Rotation paths and how fast each direction turns (degrees per step):
Each turn is a multiple of 5 degrees from 10 to 175, or 0.
Each row of a path follows its step; steps can be skipped.
path 1
step 1: -46  -77  -126  92  -306  -16  -82  -160  -230  30  57  -16  101  -2  226  11  15  190  -45  121  156  26  80  -18  -85  61  -210  142  -74  -46  -48  -53  -138  -21  -3  29  7  -106  38  22  -82  136  -5  -13  302  -168  -40  -102  -64  155  42  -48  113  -79  -142  15
step 3: 20  -25  30  -17  -92  89  -190  -106  -11  1  -25  -106  33  -57  -6  214  -177  -4  -8  48  -155  -234  14  196  158  -45  90  -14  8  -91  -65  -172  38  90  121  143  -3  -98  -174  59  -57  69  -108  88  262  80  51  115  145  95  113  -130  157  -14  -228  -124
step 8: -9  -113  -2  122  -109  11  -119  71  -34  -25  1  -17  25  -43  7  212  -37  211  -281  266  169  -146  27  138  -61  -111  48  31  120  -121  47  9  -20  86  236  26  177  -58  -103  9  107  108  -219  83  131  24  -24  -74  -123  114  -42  -75  75  14  169  -178
step 12: 76  -83  -161  -1  33  70  -62  -232  -9  -131  100  21  -99  5  -74  97  -100  -184  46  55  184  97  -378  -66  124  52  -283  -64  46  -114  -50  -20  -56  -94  -115  48  99  -60  -47  135  11  -51  -86  71  120  79  7  3  21  156  214  26  135  25  -136  79
step 17: 188  -123  -60  -46  -2  5  -128  -76  -28  58  141  52  -130  -121  26  -75  12  51  -207  -19  171  -108  -107  49  81  84  -149  2  94  -291  -100  -94  18  -9  -95  -110  193  7  199  143  -10  124  -31  -31  -167  12  -2  -171  -156  108  30  -34  -67  153  -236  -146
step 19: 179  -126  -247  -105  13  -70  -19  56  -178  -152  100  -40  70  126  51  83  -210  27  34  -122  92  1  -112  -202  70  172  -89  5  -12  -27  35  -49  -13  -57  119  36  37  -190  -97  -2  32  248  -117  29  110  69  -221  61  -127  80  -83  -74  48  -118  -47  -290
step 21: -11  -46  -97  128  -121  6  -58  -111  -69  -60  -98  79  -31  -15  -28  -33  -115  200  12  -9  147  -124  -92  -4  -9  -155  -159  -49  -47  -49  -126  -65  9  87  237  266  -100  -35  54  28  -94  157  -307  86  241  -205  54  155  -3  76  -9  182  100  37  94  53
step 23: 169  -102  20  -137  -202  58  -6  -195  -79  218  114  -91  -104  -89  76  140  -55  183  86  122  -95  15  13  22  186  -56  -17  132  -41  -179  18  -14  -6  240  70  81  11  53  49  226  -35  53  -14  32  130  163  124  -31  -113  -51  216  51  109  42  -80  130
Speeds:
81  3  -4  -8  -49  -10  14  -10  -46  -8  0  20  -2  15  -32  -105  25  18  20  -23  -22  -19  41  1  23  10  18  34  -16  3  -17  24  43  -40  15  -13  -29  -18  10  26  -37  -1  -37  -35  1  35  28  19  9  -27  52  3  -10  -22  56  -4 : 10
3  -48  23  -5  5  -5  -4  26  13  -5  22  -68  7  5  32  -23  -10  9  -12  5  -64  -7  4  5  -66  -15  17  -16  16  31  -9  -7  -36  -13  -59  -33  -6  -13  -6  66  3  -19  -34  17  -33  1  -62  29  22  -57  -9  27  -8  48  30  60 : 160
27  17  -44  5  59  -17  -39  14  19  11  14  -5  6  -44  32  -7  -15  -15  10  18  -6  -1  24  81  28  -11  12  19  6  14  -19  -3  -20  0  -37  52  -3  1  -59  33  -47  0  49  -28  -32  2  62  21  -1  5  13  4  27  -57  -28  67 : 35
-26  -12  12  0  39  28  -44  -21  -43  9  -40  -11  -43  -34  24  1  8  -39  35  16  -12  19  -56  3  46  28  53  -12  61  13  -46  3  24  -64  2  -23  38  -40  4  -29  -6  0  -31  13  -53  15  7  -58  -18  -5  26  -21  -29  21  13  6 : 145
12  10  -34  29  24  30  5  21  20  -2  3  14  7  61  10  4  1  41  -3  2  9  10  -62  -64  -26  24  -9  -32  -49  45  -52  18  -13  -8  -52  -8  18  -44  -60  13  -28  7  30  -12  42  25  39  -31  -17  25  -28  -2  -15  -11  71  -8 : 55
-8  -49  -28  23  -6  -24  33  -11  -43  -27  -10  -13  22  -17  36  -26  -33  -49  -18  2  27  -25  20  -37  -4  7  -24  -33  -12  -29  -3  -11  -16  -94  -22  -59  -23  -22  13  -19  22  22  72  -39  -4  7  40  49  -18  9  -18  8  9  33  -46  -5 : 140
path 2
step 4: 16  -55  -65  8  -89  -175  -38  89  -43  -143  60  21  -24  129  -12  75  -75  -95  -21  -245  163  -96  -238  105  142  26  -104  38  54  31  108  -12  66  196  8  48  -141  146  81  112  -6  -23  -40  -19  -169  -142  -128  -230  -26  -102  51  124  186  21  -114  85
step 5: -136  -146  30  30  -154  -132  -52  -137  111  -74  40  29  220  -12  57  -181  -81  -12  10  -179  87  -13  -50  -58  -154  -11  -41  -26  -50  -67  147  37  19  -19  -20  -160  -37  80  -103  36  -71  121  -166  -74  -220  48  213  -108  -84  -89  58  -164  212  95  61  -62
step 7: -161  42  -70  -80  57  -96  -62  -223  14  -85  -5  82  -61  -24  225  17  -172  -169  82  -146  206  -197  -52  -69  15  -68  -295  62  -10  186  18  36  13  62  -127  -37  29  76  115  -72  -26  16  -200  -119  -34  12  -21  6  4  97  -95  -122  -76  -11  11  -116
step 11: -175  93  -74  51  -51  2  88  19  184  -41  -87  114  -79  -86  94  45  -296  -118  -74  -130  -83  -9  68  -83  -207  -68  70  -98  -8  87  166  -116  -32  159  25  37  23  -8  -58  103  -30  129  -197  -44  14  -56  40  -52  45  -62  -19  -142  255  -24  -57  207
step 14: -73  70  -163  -154  -35  -81  211  -55  17  -63  43  -79  -22  56  -18  21  27  -27  81  5  176  -186  -63  -91  -32  207  67  -169  42  150  101  14  -125  144  65  108  -16  87  81  -144  48  72  -157  144  -124  -162  -129  -75  55  -194  7  29  106  107  -178  50
step 17: -245  -24  62  -57  149  -2  34  -194  22  -80  126  42  112  12  75  -143  -173  64  118  -181  88  21  21  -69  -9  26  158  13  -79  109  167  -40  99  151  -82  -125  1  135  -25  -174  -11  111  -248  21  -158  -48  46  49  65  42  61  -149  104  30  122  -43
step 20: 65  -174  -138  -9  -149  -94  -5  -51  -59  -120  5  -15  -3  167  -3  -183  14  15  -39  -108  218  102  -194  23  -126  143  97  54  26  -1  51  21  -67  132  110  -19  -83  7  49  -7  108  -38  -134  -41  -240  73  130  -208  -45  -167  54  -239  70  109  -67  -48
step 25: -6  -62  53  -29  -29  -102  14  -96  35  -119  -121  -56  -19  -11  72  -56  20  -76  -113  28  245  71  -235  -141  101  41  -173  74  92  66  -116  57  -128  149  25  55  123  149  188  117  -57  -114  -164  -17  -68  150  60  -184  31  -181  -86  -119  152  99  37  17
Speeds:
-29  -36  -49  -28  -10  20  35  17  22  11  -6  20  -10  -2  -7  34  -21  38  36  -12  -28  -16  -10  -58  10  -4  64  -40  -24  -24  30  19  -24  -47  54  -46  -36  6  -24  -5  43  2  -15  41  -22  50  47  21  33  5  26  -37  -4  36  -36  24 : 120
-71  7  -80  10  10  -8  -17  -3  -8  17  -2  -7  2  37  26  39  -41  -40  -3  -1  5  -10  47  49  -23  -5  -30  -44  10  -11  -2  17  -52  25  27  53  -37  -52  -13  -25  -26  -44  18  7  24  5  -1  48  -34  -24  -31  -26  -38  -23  0  20 : 90
-35  -23  17  -5  27  -51  46  -21  41  22  17  -24  0  25  31  13  -13  -14  15  -25  -21  -4  21  -33  -12  -50  51  25  -3  41  -66  -31  19  -41  -10  -4  60  -29  7  25  -45  -21  -30  -35  -4  -9  -45  35  -6  33  49  -32  -42  -13  -25  -21 : 65
-12  -14  20  10  20  -10  -31  1  5  -5  -21  -9  38  -19  -15  -11  32  26  10  29  -10  -57  72  -37  25  -34  -7  15  -9  14  26  8  16  -2  2  6  -35  -1  3  -46  -37  53  29  33  -42  -52  8  49  -41  -38  4  -28  -11  61  22  -76 : 155
19  56  21  28  -24  -30  -5  63  -11  -18  -7  -3  -16  -17  -2  51  31  0  -33  -2  3  29  1  11  -19  -33  10  29  -18  55  -33  -34  -9  -19  37  48  -29  -84  -20  20  2  53  -37  20  24  24  39  18  -1  -9  23  11  42  45  13  37 : 145
50  12  -17  44  -23  56  31  52  -11  48  -69  -24  -47  -15  -45  36  -25  0  3  -18  13  -8  37  -30  -48  -35  27  7  20  -22  45  1  7  15  -2  -8  30  16  17  72  -20  -14  11  2  -11  -44  -35  25  -23  -42  -7  -1  11  -26  -7  19 : 145
60  -58  -1  -63  34  -28  -17  34  -6  -4  -1  -2  -12  -24  6  55  3  17  2  38  41  3  -29  -23  -37  34  2  -24  -3  47  -30  15  -18  5  -33  23  22  18  -16  -15  21  -23  7  2  -22  4  -32  -26  -67  -32  -8  -13  -64  56  13  46 : 65
path 3
step 2: -193  -193  -131  53  29  162  -130  -49  -67  -31  -82  61  -19  88  -32  8  -209  139  99  -13  202  42  -72  -80  -1  -83  -57  122  -181  -68  87  -102  -85  -22  -83  -66  -45  -69  103  -79  11  -96  -176  51  -217  42  -111  60  71  -155  149  -15  -86  -180  -2  14
step 5: 37  -51  -65  -97  133  -74  -48  61  -27  -8  171  88  -83  -24  71  -130  -99  -49  52  40  140  -37  -26  -113  -46  130  -115  29  -102  57  -127  116  12  44  -182  251  43  44  -91  -95  -159  -33  -158  -236  83  62  -35  16  -148  -182  204  138  85  -35  -8  -47
step 8: -107  48  -40  -295  -70  140  40  4  -123  -165  256  -60  86  57  -25  -95  -9  -12  -55  -70  -42  14  -64  52  101  -36  44  -10  132  -21  -153  -127  103  46  8  94  5  -126  22  -73  -67  183  -89  -110  -32  143  58  98  183  -52  119  -64  -131  -190  -7  -153
step 11: -25  -136  -163  -10  -66  39  89  -79  -63  -28  -62  71  -140  96  146  -22  -56  -24  -48  -67  -22  74  -119  -96  -32  17  -12  25  -197  -95  -150  46  68  -201  7  -44  -76  -222  168  63  56  15  -213  48  -131  67  -99  -168  -42  -109  217  -125  -142  -71  -56  86
step 16: -198  37  82  -95  -34  -200  130  9  -23  -140  -53  -130  37  -103  55  -115  114  0  -104  -82  86  -82  11  -14  -78  -75  80  153  110  -6  -187  61  19  85  -87  -18  -72  -157  90  76  2  10  56  -132  -118  275  135  81  59  46  112  -19  -205  -69  -164  -108
step 18: -62  7  -92  -177  95  9  -14  2  -101  151  -149  111  38  20  -96  -49  -158  61  81  248  82  27  -165  -95  91  203  122  83  -176  155  -93  141  7  -78  29  55  24  -18  -68  -167  -69  -30  -155  -124  49  65  114  118  64  -37  143  87  -97  -88  126  95
step 21: -124  -128  29  50  19  93  27  47  -256  -88  138  -34  87  -26  15  -8  -65  -52  77  66  24  -133  110  116  126  113  -16  190  -82  -108  -157  -236  82  118  61  138  104  -85  8  -126  59  -6  -55  -41  27  8  -201  70  12  -131  191  113  -120  -105  -80  -85
step 23: 42  82  -18  -20  11  33  13  26  43  18  -40  88  -249  -153  -3  91  -108  -80  79  0  71  128  -146  -210  -88  -30  -180  -76  -130  -103  23  -7  -57  -137  -124  175  71  -34  109  172  -103  -94  -38  -191  -140  147  49  10  81  -133  179  34  -102  -27  -139  -94
Speeds:
-41  22  -4  16  0  28  -31  -51  9  -16  1  0  -23  26  24  23  -23  4  25  97  18  -14  -22  -9  -30  -18  61  9  -20  -44  24  -1  -35  -18  61  19  -64  -25  13  24  -43  -5  -9  2  39  -22  -5  42  -48  -15  -34  44  2  1  3  4 : 90
31  -8  10  -33  32  -2  -9  -19  -7  73  0  -30  26  -40  -31  -2  -11  -17  1  -29  -14  -30  20  57  -12  -19  40  -17  5  -52  -42  -28  10  59  -6  5  -6  4  -29  21  -4  36  -20  -60  6  -54  19  20  -68  -31  -10  -31  -47  -30  10  28 : 85
-10  1  -18  2  -7  -23  34  7  -17  4  40  -10  57  -51  -51  -10  26  -46  -38  30  23  41  -2  -6  -8  -31  -30  59  28  10  4  3  42  16  33  63  -16  -50  -22  -38  8  23  12  -14  51  -31  -24  -21  11  4  -4  58  31  -2  53  -13 : 85
70  -4  -10  13  62  34  -19  -1  -1  60  -7  -18  -22  -22  -9  29  37  26  39  -5  23  27  -59  -11  -11  -8  16  30  24  7  73  2  24  -25  -27  -5  7  16  49  -9  -12  -24  -14  -26  -23  47  -28  -21  -41  45  18  36  -15  -30  48  13 : 85
13  -7  -9  32  13  58  33  9  -10  -32  20  110  44  -20  -27  -17  26  -19  4  51  8  -34  52  15  26  -7  -11  -16  -12  8  -3  21  1  11  -17  4  -36  37  30  38  5  -20  -1  26  25  6  10  -41  -61  20  46  -31  5  -45  -7  16 : 45
